In the rows, zero is written as 128.
Each named move below is a turn or a mirror, shown by a few rows before and after it. Which moves, in which order, take the first row of each later pair to the second? The first pair is answered.
move q_572:
[143 132 192 136 200 116 110  84  58 123 119 145 206 108 127 106 112 129
 120 149 167 137 161 105 100  91 108 141 155 137 105 148 147 128 136 124
 162 158 126 132 112 164 116 105] -> [147 138 186 154 182 107 105  93  73 124 118 123 188 104 148 112 107 144
 134 146 186 140 161  91 101  86 112 131 110 153 120 150 150 122 149 118
 148 180 131 135 133 178  93  93]
[134 113 161 122 137 147 138 155 172 168 155 136 148 109 107 165 116 121
 135 133 124 108 134 145 129 154 137 128 142 130 140 176 100 112 146 131
 153 141 162 123 165 159 104 141] -> [136 109 163 119 139 148 139 154 169 168 156 144 153 110  98 164 118 118
 134 135 118 109 135 145 131 149 135 133 153 129 135 178  95 111 142 133
 153 138 165 124 162 157 110 142]
[165 170 145 108 124  87 118  80 132 120 122 154 122 123  89 108 120 110
 118 116 119 112 145 122 105 114 126 170 136 102 131  90 123 132 123 111
 147 141 125 132 122 137 114  92] -> [166 177 139 119 116  84 118  87 139 120 117 140 113 121 104 115 116 118
 125 114 131 111 145 110 104 114 127 172 112 112 142  93 120 132 131 109
 137 153 131 132 133 143 102  86]
[133 155 123 140 134 116 122 115 140 118 143 121 156 164 138 125 118 143
 145 121 172 105 107 100 111 122 105 134 115 132 142 140 122 132 111 107
 148 143 116 139  90 121 115 119] -> [130 149 132 131 143 120 126 111 134 120 143 136 159 168 124 122 120 131
 136 128 163 105 108 112 112 126 101 139 143 124 134 141 122 131 103 107
 150 131 112 138  80 111 123 126]
move q_39:
[114 119 106 186 133 104 127  99 124 128 111 104 154 136 194 124  92 150
 142 119 145 138 115  77 105  66 140 123 114 141 150 151 103 120 129 123
 110 111 168 133 172 122 126 122] -> [132  98  61 150 160 110 137 109 171 146 111 137 186 121 173 140 155 124
 154 129 131 111 107 118 145  96 121 167 168 110 109 134 116 121 140 151
 132 111 141 135 134 135 167 152]
[110 133 154 169 124 119 126  99 106 111 127 120 122 151 161 124  63 166
 128 120 172 139 128  95  88 110 145 124 111 129 153 133 134 139 114 129
 119 128 148 123 154 128 119 111] -> [131 109  94 118 154 127 136 113 168 141 123 161 159 136 134 148 142 133
 136 126 151 111 122 146 137 146 128 172 169  98  98 111 146 145 136 163
 145 133 117 131 109 138 168 158]
[130 122 115 142 111 116 111  94  73 102 159 139 137  87 177  84 160 119
 145 161 181  97 120  73 127 113 105 100  78 102 147 162 119 126 141 150
 132 168 129 104 135 157 145 101] -> [124 117  71 111 120 125 133 134 128 137 161 140 140  81 155 107 219  94
 143 163 136  89 123 117 168 157 104 100  89  98 120 144 120 134 168 164
 128 157 122 110 104 153 158 125]
move q_626:
[ 81 136 162 139 131 149 134 115 127 131 116 121 134 152 110 125 105 147
  99  94  85 152 166 107 122 107 125 106 136 112 134 145 151 132 132 116
 112  81 130 134 149 104 137 150] -> [ 96 135 147 163 128 135 122 103 139 127 110 116 139 145 142 140  96 169
 125  93 130 142 160  85 118  88 119 135 115 108 145 147 161 129 141 128
 114 115 135 129 167 132 138 149]
[ 85 123 135 151 133 149  95 129 140 146 175 137 140 118 131 123 109 144
 139 110 155  90 103 126 138 116 125 157  66 148 156 135 114 119 126 136
 139 126 134 154 113 100 112 119] -> [ 74 124 140 133 143 159 103 138 133 151 178 139 133 120 113 115 116 128
 124 112 121  94 107 142 140 127 127 137  80 145 150 131 103 121 124 127
 136 105 129 155 100  81 111 119]
[143 122 149 112 120 126  91 125 124 122 138 131 100 126 130  99 150 125
 121 152 132 113 132 118 127 142 143 113 119 124 122 135 111 119 141  99
 128 123 129 132 102 115 119 128] -> [146 124 142 119 120 119  87 118 127 119 135 128 107 123 142 101 148 136
 134 152 155 107 131 109 124 136 136 126 112 126 125 137 116 117 144 108
 129 137 126 131 109 129 117 125]
[141 113 112 134 131 131 122 120 138 116 133 123 134 105 138 125 133 123
 146 131 140  97 120 132 141 129 123 162 139 115 103 127 131 120 120 135
 152 140 120 127 119 159 133 134] -> [131 111 125 120 135 139 131 131 131 123 133 129 130 115 115 110 140 105
 128 128 107 106 127 147 143 146 126 145 150 118 101 125 121 123 116 123
 151 116 116 128 103 139 133 136]
move q_881:
[130 144  75 132 113  75  91 144 171 156 140  77 100 137 138 159 143  97
 151 118 164 121 138 121 136 154 129 121  62 149 115 123 111 144 173 172
  85 140 107 141 121 127 137 124] -> [116 152  86 140 114  79  95 143 160 158 139  68  94 146 143 157 126 104
 142 111 155 133 141 111 122 144 136 104  58 158 125 128 109 149 168 167
  78 123 120 134 133 120 129 116]
[ 98 114 114 135 135 177 123 192 186 145 105 112 133 129 141  72 168 133
  86 104  60 117 148 116 157 148 132 110 115 115 112 121 129 144 135 158
 141 136 163 115 110 136 105 154] -> [ 87 125 136 170 134 172 122 165 160 134  99 103 136 151 161  77 111 152
  81  87  80 138 150  85 120 111 145 105 113 115 138 135 139 148 116 154
 136 131 178  99 141 134  97 150]
[147 115 129 112 111 126 112 147 130 136 129 134 113 115 128 118 164 122
 141 137 142 103 124 136 148 146 106 144 110 138 106 122 113 126 156 130
 135 149 128 151 111 128 115 107] -> [122 126 146 116 108 135 126 158 122 141 130 112  96 132 123 118 140 124
 120 129 109 124 133 132 135 146 122 105  99 147 126 130 106 133 148 124
 118 123 141 144 120 111 103 105]
Then:
Between the rows of a pair lie two moves.
[146 131 121 101 133 117 135 132 134 133 127 135 135 100 122 113 169 124
 131 133 135 114 122 146 150 147 117 150 128 123 106 109 120 116 133 135
 144 139 128 132 109 139 139 138] -> [126 150 128 118 120 122 145 152 141 142 128  97 107 115 128 119 153 132
 123 124 111 134 127 137 140 150 130 113  94 141 131 118 115 123 139 122
 122 127 146 126 121 127 109 129]  q_572 then q_881
[170 128 144 142  92 107  97 117 108  99 118 132 106  85 157 117 135 136
 153 155 208  95 112 104 131 111  98 151  73 145 124 116 110 101 142 113
 143 195 129 147 123 168 102  86] -> [126 155 165 132  86 128 126 172 112 122 130  91  60 109 130 110 137 121
 115 140 118 135 131 123 135 144 126  76  49 171 141 113  94 118 144  89
 106 138 145 148 123 120  64  86]  q_881 then q_881
[ 97 205 103  91 105 135 131 147 143 181 172  93 139 100 121 148 174 148
 163 155  99  95  86 148 154 148 104 110  89 110  82 127  84  98 186  91
 102 141 119 180  94 124 107 176] -> [ 51 220 144 119 116 145 148 128 105 174 174  75 131 139 115 139  98 155
 129 129  71 138 103 130 110 120 129  66 108 113 115 144  90 113 155  81
  90  89 139 158 127  86  95 175]  q_572 then q_881
[114 129  95 110 126 152 159 177 162 161 151 121 117 120 126 140 190 121
 139 145  80 126 122 170 179 155 134 105 114 132 120 113 149 135 152 102
 129 105 136 145 105 117 113 141] -> [121 122 183 134 130 145 129  97  52 100 149 153 129 129 122  98 101 126
 118 156 133 137 114 130 119  96 131 104 162 121 139 133 150 120  88  82
 155  91 134 139 127 106 127 115]  q_39 then q_572
[ 98 140 110 124 141 142 149 117 151 151 117 106 116 138 110 116 136 109
 120 139  90 130 124 170 102 145 144 109 133 120 164 136 168 136 148 131
 152 132 140 123 106 117 133 101] -> [106 145  99 141 130 130 146 113 164 150 115  96 110 133 135 125 132 132
 137 140 120 128 122 150 100 131 137 121 106 128 171 140 169 131 157 131
 150 156 145 122 122 134 125  94]  q_572 then q_626
[186 130  77  96 165  76 104 107  99 150  67 172 147 134 110 167 147 123
  92 119 178 108 155 152 160 109 101 160 142 165 117 144 120 101 145 157
 143 163 103 111 127 163 143 190] -> [176 151  74 120 133  74 111 144 118 161  68 124 110 137 126 173 144 140
 101 109 167 120 162 139 170 119 115 124  69 198 145 145 104  98 170 140
 111 172 123 110 145 160  96 172]  q_626 then q_572
[ 92 127 122 132 150  99 141 109 141 146 111 153 137 152 141 160 120 139
 133 131 119 117 121 143 140 119 144 141 135 122 127 129 128 121 129 130
 129 127 152  96 126 132 152 140] -> [ 98 127 121 136 145  99 135 106 142 141 109 152 136 149 149 162 115 147
 137 128 136 113 119 136 142 115 140 145 124 128 129 129 130 118 128 131
 126 136 152  99 134 138 149 136]  q_39 then q_881
[155 108 144 102 136 130 108 122 106 140 128 152 129 154  94 104 159 118
 129 171 131 104  95 121 145 124 110 127  93 138 115 101 112 112 163 130
 160 117  98 145 103 133 113 127] -> [129 122 166 136 132 127 112 108  81 135 127 133 118 175 108 105 100 138
 113 157 132 130 102  94 116  97 130 103  86 141 147 116 116 119 144 124
 147  93 115 133 134 114 102 123]  q_881 then q_881
[170 146 124 157 120 124  91  89 126  86  97 102 123 121 147 139 103 145
 142 116 189  80 118  79 115 105 111 131  93 152 156 148 119 105  98 127
 156 182 146 152 131 184 115 102] -> [149 139 172 100 145 151 109  95  73  82 111 135 117 131  78  94 111  93
  90 127 104  96 123 127 113 135 117  90 168 141 124 138  99 113  65 110
 166 110 134 164  81 127 136 109]  q_626 then q_39
